In the data rows, the value 50 means zero.
Some points, each followed by its number:
34;75;53;48;55;30;31;51;57;72;43;62;40;57;44;66;29;64;54;38;66;51;52;54;64;48;64;45;65;51;44;48;38;49;44;65;42;51;55;51;45;41;65;58;62;54;29;47;52;34;43;56;30;37;49;46;36;44;42;48;27;48;57;43;33;44;31;35;50;52;56;54;48;60;60;45;47;44;54;57;53;55;59;50;59;62;46;30;51;44;30;45;56;52;67;51;55;68;37;54;62;70;43;62;44;63;65;45;51;75;49;53;8;60;51;39;54;81;50;39;57;46;42;30;67;29;49;55 0
69;50;37;60;54;30;39;61;47;76;30;59;39;62;57;54;35;59;69;59;64;54;18;51;70;44;56;40;88;54;47;51;18;49;29;63;51;66;64;68;41;40;41;47;65;50;0;60;49;55;36;20;49;49;37;33;32;69;64;54;36;48;76;45;46;71;27;65;23;24;46;51;49;85;50;66;55;47;56;64;54;46;75;51;51;72;41;46;46;36;28;55;71;72;48;42;47;62;24;41;58;78;45;52;28;46;68;37;56;63;59;61;38;34;68;49;59;70;62;34;59;44;22;44;29;27;49;62 1
59;54;66;63;78;48;42;52;42;43;28;47;33;57;67;52;44;73;67;54;34;52;35;57;55;44;34;36;44;46;43;64;46;49;45;79;58;45;45;55;50;40;47;60;58;50;33;33;56;43;57;39;51;44;71;24;72;45;62;37;36;24;54;59;47;54;43;43;22;30;54;36;51;65;48;49;54;53;41;63;41;34;52;52;62;62;60;30;56;36;28;41;53;65;48;45;46;60;56;43;63;67;48;51;48;49;30;45;58;61;47;65;25;39;52;42;54;45;64;36;60;50;50;34;21;40;61;68 2
48;64;68;47;62;50;38;51;65;47;64;44;43;38;51;37;47;49;51;47;62;49;43;49;45;43;64;58;53;54;48;43;56;37;48;38;34;35;54;47;39;57;44;61;59;35;64;58;39;38;53;32;46;54;40;61;71;32;61;49;44;75;56;55;39;50;48;62;50;44;58;22;59;48;45;51;64;47;72;44;49;69;38;49;56;39;61;33;31;27;41;61;48;31;61;49;55;55;44;55;52;66;53;41;51;35;62;46;39;46;68;40;44;61;57;37;48;37;60;48;40;33;63;36;36;42;59;53 3
59;45;60;43;47;39;42;39;44;55;40;39;62;54;50;47;62;51;69;58;47;47;50;50;51;52;58;55;56;43;56;60;64;53;54;48;38;40;37;64;45;40;63;69;42;51;44;58;52;49;37;64;55;63;49;39;51;50;46;65;55;49;60;55;36;54;55;39;25;30;35;44;31;56;57;42;68;61;58;47;61;61;29;46;35;51;43;48;46;58;46;45;47;53;55;38;48;45;40;66;39;60;30;56;42;62;45;38;38;62;46;58;64;62;43;52;40;55;43;40;45;52;50;13;73;43;68;49 4
63;50;55;42;44;32;59;53;49;53;54;46;56;34;60;39;37;53;62;61;56;37;30;47;65;49;32;35;55;46;49;48;33;57;53;46;62;38;48;62;56;57;28;43;63;55;45;37;64;29;51;30;47;41;62;54;47;42;35;71;59;46;53;74;43;60;53;55;49;30;44;58;34;33;44;35;49;75;52;32;43;53;67;56;52;38;54;58;53;42;34;60;53;30;56;40;36;48;49;58;49;74;41;30;47;70;47;31;51;36;41;39;33;49;36;41;36;59;54;47;74;42;14;58;47;58;48;39 5
45;53;46;95;77;68;41;36;46;67;7;24;35;52;30;56;0;65;56;53;52;65;55;67;32;42;61;48;23;47;46;34;33;50;43;69;75;77;63;54;52;46;93;40;56;45;7;40;73;20;78;63;68;63;38;55;48;23;49;43;53;38;55;61;37;57;36;63;47;70;36;69;33;71;37;57;44;58;40;47;66;20;73;75;68;55;55;69;78;56;45;27;29;70;50;53;45;86;26;41;79;65;24;42;44;47;71;35;27;48;70;72;0;52;46;61;59;47;69;41;95;36;59;31;16;51;61;80 6
42;57;32;88;37;57;29;50;52;76;10;43;48;41;43;80;7;39;61;50;65;0;41;34;40;19;30;51;68;77;56;57;37;25;37;92;90;52;49;65;59;71;96;23;39;97;14;0;48;34;32;85;75;59;39;63;33;64;34;28;8;62;18;57;49;52;39;48;65;93;22;59;6;80;39;40;58;39;46;37;70;9;65;84;26;39;24;58;63;80;56;48;8;75;35;42;77;77;54;29;55;70;20;38;56;86;53;46;63;84;72;73;21;22;60;64;65;66;55;44;99;40;45;60;56;61;81;24 7
22;42;20;33;13;32;60;36;53;55;82;67;44;32;18;51;79;19;30;59;45;51;90;46;34;57;51;57;32;74;65;41;77;46;77;29;63;59;63;51;51;83;58;73;0;63;99;66;40;97;78;92;48;52;49;67;40;56;39;39;65;74;38;65;49;19;88;51;85;64;67;69;62;28;55;67;17;69;40;40;55;46;60;62;50;59;33;46;32;51;70;53;50;21;37;84;62;31;61;47;37;12;48;40;29;57;63;77;39;39;49;9;86;88;28;39;44;51;29;66;19;86;76;99;97;86;68;46 8
63;46;57;57;50;53;55;47;52;49;47;37;41;64;55;54;36;53;54;31;52;51;25;37;50;43;42;69;71;49;43;47;42;55;48;72;52;45;44;42;47;52;59;64;54;45;26;53;45;44;36;44;44;53;42;55;41;62;58;41;59;37;44;46;37;49;45;54;53;51;30;44;55;67;48;60;48;41;51;57;73;45;64;42;58;57;51;55;52;54;48;38;54;60;72;56;49;50;40;47;49;51;58;46;49;50;39;54;64;44;63;58;59;40;47;66;53;42;53;52;55;41;47;42;60;17;49;24 9
35;44;55;57;64;63;44;29;46;46;42;47;27;59;61;47;58;52;69;50;40;49;37;31;51;31;28;47;49;40;49;41;27;51;56;61;69;59;27;54;49;33;52;44;59;64;49;59;37;54;53;57;47;40;53;55;59;46;57;65;40;40;47;42;50;53;39;47;49;45;54;47;45;79;51;49;64;62;41;38;54;59;61;54;52;45;42;41;59;44;42;44;50;67;45;59;36;69;48;33;62;51;43;69;55;72;42;31;46;57;67;50;26;32;51;69;55;60;63;51;47;50;26;47;26;31;63;41 10
44;47;62;71;66;64;54;61;35;57;46;43;35;51;76;54;43;40;53;57;45;56;60;45;40;38;62;41;50;57;43;37;41;47;49;71;30;57;69;28;37;21;72;46;64;45;36;34;54;31;45;62;66;55;58;55;55;48;54;49;53;47;49;61;59;44;56;54;52;65;67;45;51;42;59;54;69;65;60;49;49;62;45;36;50;50;58;58;65;49;37;47;44;55;65;38;48;46;47;58;57;68;35;56;49;44;40;40;40;59;66;69;58;57;45;36;41;22;62;46;54;53;64;32;38;21;64;63 11
22;9;0;0;7;61;74;47;53;31;99;99;45;61;41;41;99;13;9;82;70;49;98;48;17;99;29;41;21;73;83;44;99;56;78;0;32;67;57;24;52;99;46;90;0;49;99;65;26;99;77;89;36;39;70;65;42;77;42;63;90;68;30;53;52;1;85;18;99;74;99;71;66;0;64;47;0;44;21;46;33;70;28;44;44;27;38;30;21;57;89;81;57;0;55;60;70;0;60;43;26;0;75;50;63;1;82;99;36;11;34;0;99;67;32;45;63;47;0;74;0;72;99;99;99;80;35;35 12
51;33;49;41;40;58;19;54;52;73;41;55;67;48;71;57;70;33;31;69;58;26;42;52;59;26;44;43;66;50;65;43;58;55;53;42;67;38;50;62;42;56;44;69;37;50;39;53;66;57;44;66;61;51;51;45;32;65;63;47;36;73;51;52;30;40;61;48;49;59;32;81;42;38;27;80;36;57;43;40;52;70;74;32;26;68;42;39;61;36;36;50;40;43;56;55;46;45;58;50;37;46;54;46;59;45;62;49;44;46;59;47;57;40;60;56;54;53;33;44;62;57;52;55;64;74;46;46 13
64;51;78;55;58;59;57;54;37;34;58;44;36;61;53;45;57;64;43;51;54;61;44;45;64;49;67;63;14;25;51;28;48;65;59;61;50;46;44;26;62;44;54;54;52;40;48;57;46;32;80;53;57;42;42;60;42;55;48;68;51;53;50;73;51;61;54;52;33;45;63;46;54;63;45;58;59;42;38;53;38;61;36;59;34;44;58;46;39;48;43;53;54;62;62;37;33;58;41;39;33;49;60;55;38;38;32;31;22;43;57;61;37;41;55;47;52;48;71;42;42;51;58;42;49;30;42;62 14
46;71;58;37;58;47;28;69;35;67;53;40;58;50;46;50;33;77;68;38;54;54;33;55;47;42;66;36;68;55;38;52;62;63;39;62;67;59;20;66;45;52;55;33;50;39;11;45;58;20;50;37;36;35;50;27;26;54;64;67;50;55;69;46;26;41;32;44;29;46;61;41;38;88;46;33;54;68;51;65;44;38;67;66;41;58;58;35;53;73;38;46;39;57;49;42;63;87;18;68;37;81;51;71;52;48;47;36;50;55;38;91;33;60;81;46;46;58;67;32;68;40;40;24;49;23;52;42 15
72;29;47;65;59;50;35;33;40;52;40;26;51;60;57;75;36;53;67;47;48;61;30;66;56;60;44;48;69;53;59;48;54;49;60;60;61;63;51;56;53;57;48;51;45;65;28;57;50;51;37;47;39;44;49;32;63;60;47;63;32;59;51;63;42;61;50;40;53;33;52;43;50;71;54;44;42;45;45;48;42;57;52;71;52;50;48;53;44;53;64;34;41;66;54;74;60;62;43;56;53;58;46;51;66;58;52;51;57;44;50;59;47;31;43;53;67;47;60;53;41;40;53;47;39;40;60;53 16
61;36;48;91;74;54;62;55;36;73;11;33;37;59;46;64;30;44;75;51;37;28;50;51;65;31;58;51;42;49;29;54;41;29;32;61;67;46;58;36;32;28;62;50;57;60;31;19;31;29;57;49;51;51;56;46;63;26;39;63;23;50;59;50;39;58;32;42;32;60;39;56;56;54;44;47;53;38;28;43;69;30;67;49;48;60;52;61;81;57;39;53;49;68;50;76;34;91;41;39;48;42;30;43;67;67;31;37;51;69;68;65;25;48;42;60;46;44;72;43;78;45;47;46;30;59;49;57 17
54;68;57;45;64;45;51;42;45;49;50;37;55;58;52;29;41;69;58;45;62;42;41;53;69;35;55;53;72;41;35;75;49;50;48;66;37;55;46;38;36;50;58;39;46;60;15;60;45;60;44;55;41;41;50;48;43;65;53;48;46;43;58;53;27;68;40;55;43;56;49;56;56;58;38;43;60;40;50;58;59;44;42;61;48;37;50;49;42;47;37;46;71;58;58;29;64;57;47;61;43;74;40;53;44;50;48;17;66;67;59;75;35;29;70;62;36;47;48;33;43;43;34;35;47;25;52;54 18
16;29;13;0;4;47;66;73;65;19;99;92;64;29;43;24;99;0;25;95;62;61;75;78;26;95;31;72;21;71;63;37;91;50;78;7;20;39;65;23;44;99;39;90;13;45;99;62;28;93;79;80;31;52;55;45;62;83;34;74;77;45;31;52;71;31;74;26;99;50;93;89;87;0;47;80;29;42;40;42;39;84;36;40;67;41;29;63;15;52;90;85;58;20;65;61;59;5;74;50;25;0;86;23;58;18;59;82;52;0;24;21;99;85;46;69;64;36;0;86;0;67;95;99;99;99;28;46 19
60;52;25;29;13;34;35;65;77;61;42;68;76;25;60;73;77;33;48;59;76;34;56;44;37;72;53;58;72;66;51;52;73;38;59;40;43;42;49;58;40;66;51;48;31;85;39;71;46;77;45;41;49;48;35;48;22;88;47;51;44;67;39;48;53;49;56;26;67;75;62;37;61;38;68;77;16;55;46;47;70;63;58;47;58;48;45;27;43;61;63;94;52;31;56;38;62;19;52;26;21;53;87;54;65;50;80;51;60;41;35;38;87;63;61;52;38;71;13;56;19;51;49;73;80;52;56;27 20
78;58;70;73;56;23;48;75;36;60;55;56;53;48;66;37;50;68;47;36;68;57;46;79;38;50;52;43;84;45;51;66;38;42;42;46;48;19;38;50;53;45;56;59;60;13;68;58;47;66;43;32;45;67;52;26;57;56;57;47;44;34;47;44;61;52;35;54;27;42;39;30;52;64;40;31;53;57;57;33;34;94;64;11;58;70;66;66;38;18;62;48;62;68;62;21;30;36;36;60;48;57;48;34;69;60;72;46;72;49;38;64;69;35;47;62;37;44;58;57;55;40;24;36;54;50;32;43 21
10;18;17;0;19;50;87;51;68;34;99;67;58;55;53;36;99;13;13;70;33;57;76;51;52;82;3;47;21;66;42;40;99;76;90;0;31;32;56;42;55;99;44;94;6;41;99;63;40;99;80;84;39;32;68;72;41;66;31;75;62;61;43;40;66;0;91;37;93;52;83;64;80;0;70;61;16;42;26;75;23;98;10;37;50;56;28;32;9;35;90;68;42;13;50;55;59;7;55;56;31;0;62;26;38;23;78;84;35;4;17;0;99;92;39;37;64;31;0;48;0;63;99;99;99;93;32;41 22
50;65;48;54;58;20;30;52;37;62;49;50;61;42;46;56;32;54;55;51;42;33;23;49;40;32;58;51;72;31;52;56;65;51;38;73;76;67;65;60;46;32;45;40;50;50;7;59;69;29;49;37;34;44;62;35;27;74;70;50;49;40;57;43;37;72;22;53;40;39;44;45;37;85;39;31;43;33;68;61;61;28;53;54;48;21;60;59;72;56;59;59;45;74;66;55;49;68;38;60;63;65;62;54;57;52;46;61;42;61;30;64;39;30;57;51;36;55;71;42;67;48;44;32;51;33;75;51 23
42;35;29;31;30;35;51;46;50;53;55;52;55;41;49;56;36;54;38;65;47;31;50;39;38;79;52;36;51;57;52;39;65;52;50;48;59;58;51;66;69;51;56;38;60;66;46;47;55;62;50;51;54;59;46;58;43;51;65;43;49;69;56;57;53;51;57;30;59;68;57;47;38;42;60;52;49;50;49;46;58;42;53;58;58;34;62;36;52;46;58;56;54;27;44;53;55;37;56;31;38;54;48;39;52;61;66;60;51;66;46;34;50;59;46;62;43;71;36;64;43;56;49;66;76;50;55;37 24
49;49;55;58;73;75;36;47;49;46;31;53;48;69;61;65;40;52;56;40;24;72;60;60;60;33;55;61;33;35;51;41;47;54;53;62;44;69;55;35;67;44;54;38;67;58;40;57;43;32;63;48;50;42;50;57;67;33;65;56;52;37;53;59;51;58;55;54;43;55;50;59;65;79;81;51;59;46;65;43;53;34;36;47;29;60;55;52;57;39;40;17;50;63;48;60;49;63;62;46;68;43;24;70;44;38;49;51;45;40;77;58;34;31;40;38;50;48;62;56;59;30;36;62;20;53;34;71 25
59;44;48;80;59;58;52;47;33;40;25;26;60;54;29;50;13;70;57;32;46;48;21;53;65;24;50;54;68;58;51;61;27;43;37;77;67;44;68;52;54;21;44;51;61;65;33;30;43;43;41;36;70;74;33;60;56;31;71;34;47;59;47;38;41;67;31;50;39;47;55;45;29;73;71;63;66;35;46;43;53;28;57;64;42;50;49;69;55;47;56;33;50;89;22;74;49;88;53;41;63;81;50;55;49;44;40;27;52;84;66;65;40;44;39;53;49;72;89;44;68;46;26;30;0;56;66;41 26
50;67;66;61;52;32;47;59;61;60;35;32;38;45;48;42;44;71;39;58;44;45;42;47;43;54;61;38;60;39;30;59;35;53;30;34;40;37;38;62;52;45;47;38;59;44;40;77;64;49;22;23;38;51;53;42;39;53;61;45;47;42;58;56;66;70;27;43;24;44;56;45;49;67;49;55;60;56;61;41;50;49;44;44;17;68;73;55;41;45;47;35;67;40;74;52;50;46;17;75;42;67;66;61;53;57;62;48;40;51;42;63;36;31;66;53;21;54;53;45;47;34;22;36;39;31;43;65 27
24;62;34;0;0;31;68;64;95;29;99;99;46;43;61;48;99;16;43;59;64;64;99;48;45;99;65;78;53;98;80;51;99;56;99;0;12;50;53;26;47;99;32;87;0;53;99;99;45;99;70;49;29;33;69;75;20;73;29;70;77;76;34;59;35;22;90;20;90;31;95;60;93;0;70;46;3;58;48;60;14;87;16;35;36;33;42;43;22;43;85;78;85;0;63;42;76;0;41;46;5;12;99;34;52;11;99;90;26;0;0;0;99;73;69;36;65;63;0;33;0;53;92;99;99;89;56;49 28
43;72;43;77;70;69;45;48;62;52;41;32;52;45;37;75;25;47;67;71;27;45;71;37;52;16;34;47;36;52;52;54;36;52;34;60;51;58;57;58;64;29;58;29;64;67;43;36;69;14;44;62;33;37;39;54;62;30;37;46;23;52;47;55;52;44;41;53;54;64;46;68;9;84;38;62;69;49;64;69;49;27;46;54;35;44;56;53;70;61;49;40;29;57;37;35;56;64;66;39;65;67;35;39;63;43;42;56;29;56;54;59;36;71;56;48;54;41;59;53;70;41;44;50;32;68;56;61 29
51;56;51;40;56;49;53;46;55;69;56;59;49;47;60;61;46;53;54;27;49;53;34;43;52;70;50;58;63;55;46;30;43;62;63;56;47;73;48;65;46;30;38;33;47;57;49;52;53;48;44;41;56;62;63;60;45;51;38;45;51;57;47;55;60;75;36;54;50;49;47;50;63;54;49;34;50;60;69;42;55;52;55;32;40;41;44;50;45;73;37;55;44;67;60;33;55;63;34;49;26;63;51;58;80;57;60;49;52;62;53;53;55;48;64;63;51;63;43;32;55;46;46;49;51;32;53;38 30
57;47;87;69;63;52;64;47;46;35;65;51;37;66;64;28;42;47;52;44;50;58;39;64;65;46;37;52;49;37;44;49;26;40;49;40;36;32;44;43;58;43;54;49;70;17;64;45;45;68;38;43;50;54;58;31;57;45;55;40;64;53;43;51;57;44;33;58;33;39;25;48;40;37;52;58;74;35;43;62;56;73;47;31;70;32;52;51;62;45;55;30;52;65;52;43;25;35;58;64;52;49;72;56;52;35;20;56;45;49;62;55;64;51;62;45;64;40;54;60;71;53;38;26;12;32;61;49 31
3;44;20;0;27;64;69;64;95;14;99;99;46;54;30;53;99;30;22;65;55;66;99;57;18;99;30;64;29;78;66;11;99;55;91;1;19;61;32;46;48;99;43;81;0;80;99;85;21;99;76;70;59;45;66;63;38;69;24;58;68;67;45;66;53;36;99;37;99;51;87;84;65;1;56;77;0;49;45;43;29;76;36;43;48;53;4;50;31;45;91;99;60;0;54;43;74;0;47;39;29;0;81;29;51;32;88;77;37;16;8;0;96;82;44;43;45;52;5;64;0;61;99;99;99;86;40;38 32
New points follow, each followed by the numbers of its three nearest points above, looking only along the 4 directions in which the numbered points spread most, nearest first.
30;60;39;62;49;54;34;43;46;51;45;61;51;50;43;38;46;49;47;72;32;70;58;30;35;61;61;54;23;56;65;40;50;35;62;51;30;52;60;47;60;39;54;47;60;43;40;39;53;37;68;75;60;56;58;67;67;43;34;56;39;47;53;42;66;62;65;54;60;58;50;60;36;46;50;47;53;41;73;33;58;19;41;59;83;36;65;46;38;39;44;35;38;37;56;60;44;47;63;43;55;29;64;59;22;47;44;39;45;55;72;35;31;35;32;54;72;48;78;51;72;68;57;73;31;49;52;51 11 25 10
45;38;48;59;48;60;60;48;48;50;40;24;35;37;54;62;31;58;38;57;51;33;44;65;59;51;47;50;42;46;57;64;26;67;33;66;67;25;51;72;32;41;69;35;64;55;45;37;58;49;53;36;60;72;53;51;61;38;32;41;44;66;54;50;57;46;39;62;41;57;46;57;40;73;42;43;55;49;48;54;62;50;56;54;38;54;61;40;71;46;41;37;46;58;44;46;51;39;68;48;56;59;44;59;31;61;48;52;49;75;60;64;29;49;50;46;62;44;59;38;71;37;44;28;38;53;42;60 10 16 9
64;58;73;74;75;53;45;49;53;44;40;64;47;50;56;49;17;69;78;36;49;54;12;37;49;31;67;53;73;37;41;42;49;53;31;64;40;47;48;45;57;20;46;29;96;43;35;45;75;5;26;49;57;85;56;61;50;50;78;39;45;35;70;58;45;69;26;42;27;42;53;17;33;82;33;28;55;66;65;66;50;43;55;51;53;71;84;37;71;36;35;28;64;62;55;52;40;57;29;59;66;80;47;51;56;54;27;28;74;63;30;71;0;21;61;50;25;60;77;44;52;30;9;18;15;2;50;49 1 2 18
45;46;61;88;62;72;62;37;34;45;23;40;28;30;37;37;33;74;45;49;48;69;36;42;47;26;37;49;38;60;52;50;23;41;58;59;67;39;60;44;57;32;57;48;73;60;43;44;56;30;58;59;69;48;38;68;66;37;45;42;58;51;53;59;62;34;60;62;38;47;25;37;35;68;36;52;67;56;49;48;76;47;47;50;66;53;57;68;84;53;47;45;40;61;45;60;35;77;36;51;63;72;28;67;36;62;43;42;55;59;55;63;39;46;45;39;52;40;84;49;63;71;33;63;34;45;69;51 17 10 26
44;50;39;79;69;40;46;55;44;19;51;39;31;50;40;42;27;42;45;67;22;52;42;46;42;57;51;57;33;56;54;83;43;50;39;42;43;50;61;39;69;53;48;50;64;64;75;43;59;51;51;37;38;34;39;54;59;45;39;57;58;47;64;63;83;39;53;51;53;40;34;57;34;28;63;36;58;43;32;41;44;63;40;50;54;31;72;53;44;37;47;46;46;58;40;54;27;52;59;40;54;49;27;68;73;34;24;36;60;79;36;35;53;37;26;50;52;42;42;64;42;69;49;49;36;51;57;49 11 10 3
55;59;56;80;28;53;25;58;46;37;27;23;53;52;38;45;35;71;49;36;44;45;49;43;66;38;52;55;46;68;49;66;33;32;26;38;76;65;55;57;47;59;51;41;65;48;50;32;30;51;54;60;52;47;66;69;42;52;57;51;50;51;45;57;52;59;48;47;41;43;30;45;53;44;27;29;36;43;66;51;48;25;41;38;41;49;56;81;83;34;36;48;52;80;27;48;57;55;52;32;63;44;47;60;24;51;40;33;54;55;56;61;35;35;38;40;45;43;59;61;71;61;47;41;55;36;57;51 10 16 9
86;60;54;65;48;37;52;58;50;62;23;54;64;49;72;35;26;47;73;45;63;42;32;55;71;43;55;45;61;38;41;53;29;62;24;64;39;31;44;73;38;36;59;32;51;55;21;50;38;50;29;34;53;73;26;41;42;43;74;49;49;38;48;63;33;47;39;24;39;36;49;41;54;64;45;50;65;55;55;52;72;37;65;56;58;74;46;47;71;48;49;39;54;77;48;47;68;56;51;65;55;79;65;63;59;51;39;39;58;62;59;72;22;35;53;68;44;59;72;39;60;50;19;42;48;24;67;38 1 18 23
70;49;51;45;64;52;24;51;61;57;29;27;67;48;55;54;52;64;63;32;64;31;50;54;55;47;45;33;80;58;50;59;36;39;32;71;67;72;31;80;50;29;34;36;64;71;25;34;58;21;41;20;62;48;76;40;22;55;63;67;35;50;37;40;33;55;33;52;27;53;43;69;39;80;23;39;39;49;68;48;70;54;65;47;44;47;35;53;77;43;31;43;66;66;60;47;42;65;50;39;33;78;40;50;54;65;74;45;60;73;65;84;34;20;61;40;29;66;61;28;57;45;43;49;46;7;43;52 23 1 18
46;46;63;42;64;61;33;42;57;61;35;55;38;68;32;55;44;56;44;58;32;49;69;37;41;51;51;70;39;57;43;45;42;48;57;42;45;79;54;44;62;48;59;36;62;40;48;56;55;50;53;57;38;62;58;43;50;48;49;43;52;43;51;65;41;53;47;63;66;48;69;70;46;46;56;70;46;44;56;46;76;56;61;73;59;54;50;43;63;63;61;59;52;36;63;37;39;56;54;32;57;60;53;54;48;37;48;57;32;68;44;64;25;53;52;59;39;70;60;66;63;27;62;53;52;50;62;56 16 11 10
60;55;52;68;44;48;49;53;58;51;35;46;72;42;58;66;33;58;52;49;61;21;65;51;51;39;44;48;55;52;52;61;42;62;41;78;68;64;53;44;47;58;59;52;45;45;43;34;62;32;30;58;51;55;64;60;52;58;47;53;55;57;47;50;33;44;43;52;45;52;35;56;44;51;53;38;60;39;56;42;61;35;53;17;35;53;55;53;62;51;69;59;40;37;47;54;56;63;59;54;47;43;35;61;45;51;44;50;51;80;70;55;36;29;43;47;57;53;47;52;68;46;59;54;28;60;44;46 16 10 9
51;47;53;30;32;30;59;56;59;75;38;53;75;44;51;39;51;66;44;49;70;57;33;68;38;52;45;52;72;29;40;52;54;45;50;41;57;34;34;61;33;53;43;65;67;33;33;48;57;64;17;16;33;56;45;23;45;63;64;57;56;46;73;44;53;66;28;53;39;40;54;51;61;48;55;37;69;62;61;32;47;64;62;43;48;68;65;48;38;40;50;60;61;60;69;50;34;33;39;67;31;69;79;63;58;48;57;43;66;36;50;64;72;33;69;45;64;48;35;35;49;43;40;43;38;46;29;44 21 27 4
62;74;27;37;48;62;61;54;38;38;66;51;34;33;74;36;64;50;48;52;45;64;38;54;51;56;74;45;48;45;57;50;53;45;82;36;46;59;58;49;50;38;49;39;54;41;38;48;62;59;31;54;48;47;63;41;39;35;55;39;58;54;65;70;41;50;45;61;42;57;72;60;57;74;49;46;60;47;65;61;51;55;50;35;48;52;51;49;35;68;46;48;43;58;52;36;40;62;49;48;55;48;57;58;41;51;31;34;49;40;60;68;59;57;34;41;22;44;67;39;39;68;56;47;50;40;45;60 3 4 14
64;65;46;74;65;55;57;53;43;41;17;38;58;57;40;29;25;66;60;50;52;62;33;25;60;34;45;47;81;41;34;58;33;49;68;82;37;50;57;39;67;37;58;38;53;74;25;54;50;23;34;26;50;35;37;35;55;62;30;52;48;27;44;52;73;41;30;53;32;31;48;52;38;60;53;50;61;60;48;52;38;46;46;60;43;76;49;57;65;39;22;51;53;43;61;42;24;62;48;57;61;77;31;67;62;63;50;24;45;53;53;72;13;31;52;47;42;46;73;42;60;44;37;27;29;39;77;59 2 10 18
54;56;60;59;78;69;41;50;48;58;44;37;47;44;27;42;34;50;29;31;55;55;40;50;47;41;55;35;46;51;55;44;64;57;59;47;52;65;34;47;48;23;41;54;35;63;46;44;68;47;45;50;62;57;41;49;37;61;35;58;56;54;68;35;39;57;39;48;52;59;51;45;53;66;48;45;45;69;57;51;74;39;32;56;46;65;46;39;75;44;51;59;56;66;66;32;51;63;58;42;70;63;51;54;40;51;62;38;71;80;42;45;34;27;42;53;43;29;52;67;62;63;49;48;43;51;61;42 16 10 5
64;46;66;31;37;45;57;77;55;45;56;48;66;48;72;51;61;50;53;45;42;21;27;59;54;72;70;48;69;55;34;66;50;59;32;45;49;14;31;43;46;41;42;58;51;56;49;54;56;71;42;28;44;32;35;44;40;42;62;45;47;46;68;49;50;70;40;52;42;53;45;47;54;65;42;40;48;73;51;57;50;47;54;44;40;68;42;40;34;32;61;61;84;49;35;49;51;46;38;52;35;39;56;29;40;44;69;47;64;43;41;62;76;64;67;49;39;51;46;30;61;49;31;37;52;39;27;54 4 5 30
73;34;32;82;62;36;28;80;40;38;29;52;49;57;72;52;37;33;50;47;63;12;33;58;63;34;48;62;59;45;43;46;35;49;42;69;46;43;60;55;64;46;29;71;67;60;26;33;43;47;29;45;58;62;41;40;63;45;58;42;69;48;35;50;62;50;45;57;43;73;21;29;37;52;34;69;63;51;61;46;58;28;71;57;52;61;53;50;59;67;46;47;31;59;50;53;55;62;61;37;52;63;52;62;37;62;57;41;58;57;82;55;63;45;54;45;64;53;34;56;62;61;42;27;33;48;50;36 9 10 16
73;58;55;66;56;60;53;48;23;40;33;33;51;45;63;27;39;63;63;60;32;53;51;62;60;17;40;34;66;42;35;48;18;42;46;59;53;31;67;68;58;48;36;62;62;62;17;40;37;43;21;29;65;49;42;32;77;28;50;46;46;53;46;55;54;46;50;45;49;52;29;44;9;48;61;24;77;40;51;36;36;53;63;59;56;43;32;80;51;55;30;49;33;59;39;34;47;38;60;26;37;52;35;43;44;53;20;50;69;61;76;69;56;49;60;40;46;27;63;61;57;45;37;32;11;61;51;27 10 9 26
33;46;53;77;70;49;41;35;53;69;36;37;38;52;56;63;26;43;43;47;36;65;40;49;47;44;43;59;42;48;39;52;50;25;60;82;74;49;38;70;61;36;51;34;76;63;42;50;60;39;48;87;40;44;46;58;52;30;51;52;56;49;56;46;48;60;68;52;51;62;24;63;43;59;54;38;55;40;50;49;64;36;41;62;77;42;54;55;69;72;56;52;27;72;54;43;52;79;50;18;63;44;38;28;28;57;46;70;50;57;87;31;44;60;38;54;67;39;65;52;58;61;50;41;31;50;68;66 29 17 10
41;57;64;59;50;41;39;63;54;43;42;58;55;46;53;49;54;39;62;50;51;31;58;51;49;36;68;54;57;37;27;57;39;60;33;71;59;78;46;42;41;55;40;54;56;59;35;56;55;49;41;56;41;54;36;35;55;60;55;38;33;59;55;31;41;54;47;60;48;58;52;46;51;70;56;27;43;57;50;66;55;51;60;57;42;43;35;50;69;51;42;65;48;63;64;33;51;63;60;54;60;58;44;50;67;48;24;64;44;62;29;68;48;39;53;49;62;47;59;51;51;33;34;65;42;44;55;61 16 5 30
34;55;30;5;2;28;72;53;84;51;67;60;64;16;60;63;82;26;23;43;67;38;58;53;54;81;44;61;65;73;71;54;89;42;46;51;46;65;47;68;38;94;42;73;14;84;61;40;54;74;49;51;48;54;57;46;36;85;61;74;53;51;43;41;53;24;53;26;65;57;40;54;52;44;53;37;36;50;55;56;48;57;69;14;28;30;30;31;18;53;66;71;55;39;58;36;51;38;49;44;21;40;74;35;58;56;78;78;72;28;34;30;78;63;64;61;31;91;8;54;28;57;69;83;99;67;64;37 20 24 13
57;75;66;96;81;54;54;35;37;66;10;39;48;39;57;37;0;67;59;48;58;56;50;52;68;51;51;62;53;20;49;60;32;47;28;91;48;56;40;48;49;30;62;38;72;52;28;27;64;14;41;27;38;57;46;64;57;58;59;46;37;62;52;41;32;78;44;76;28;60;36;49;47;72;33;40;70;46;54;41;53;33;63;82;61;41;70;53;67;59;38;43;33;64;52;36;46;77;60;53;57;72;30;45;55;66;44;48;36;72;61;72;20;42;49;58;52;35;74;31;75;44;46;22;15;46;45;51 26 17 2
57;63;66;72;71;64;56;43;39;53;47;50;40;62;37;52;40;59;57;46;38;76;55;47;52;35;57;62;42;21;37;36;44;59;36;39;57;46;52;23;52;38;51;34;74;35;64;38;67;39;75;44;65;53;58;62;52;27;37;47;54;45;62;34;48;65;48;44;41;35;53;49;57;50;55;31;45;47;38;29;38;33;33;60;69;31;51;48;57;52;38;41;41;76;43;54;39;64;55;70;52;66;32;57;70;59;28;41;41;43;50;44;44;41;36;70;52;23;69;46;59;67;59;17;31;61;36;51 11 25 2
60;55;67;30;55;20;57;41;53;48;47;38;56;53;47;47;41;67;63;25;56;56;59;37;70;65;85;66;60;18;44;46;44;49;51;50;43;46;40;46;44;41;43;44;56;29;53;81;49;39;30;43;24;56;69;32;43;53;42;56;51;45;51;55;61;61;37;59;11;29;57;14;47;56;56;57;47;76;66;69;50;60;50;68;45;60;44;53;57;61;55;50;82;44;54;44;56;46;25;64;68;64;51;56;62;57;58;37;42;40;36;72;51;50;83;54;39;62;62;32;55;45;50;32;55;23;44;45 27 18 4
28;40;39;62;70;45;55;35;63;57;60;36;59;56;39;60;30;63;49;53;60;37;78;28;34;36;56;65;28;41;51;61;56;47;67;61;72;82;57;49;62;41;56;19;44;66;35;45;50;32;50;61;78;57;48;66;51;59;57;27;28;56;47;45;39;50;68;49;66;50;39;71;43;65;54;47;37;33;42;49;65;38;67;63;50;44;58;59;81;65;52;49;39;39;53;60;65;79;47;45;65;49;54;53;33;73;49;66;59;55;42;55;48;34;62;32;50;65;70;55;40;37;56;50;41;56;67;49 29 16 10
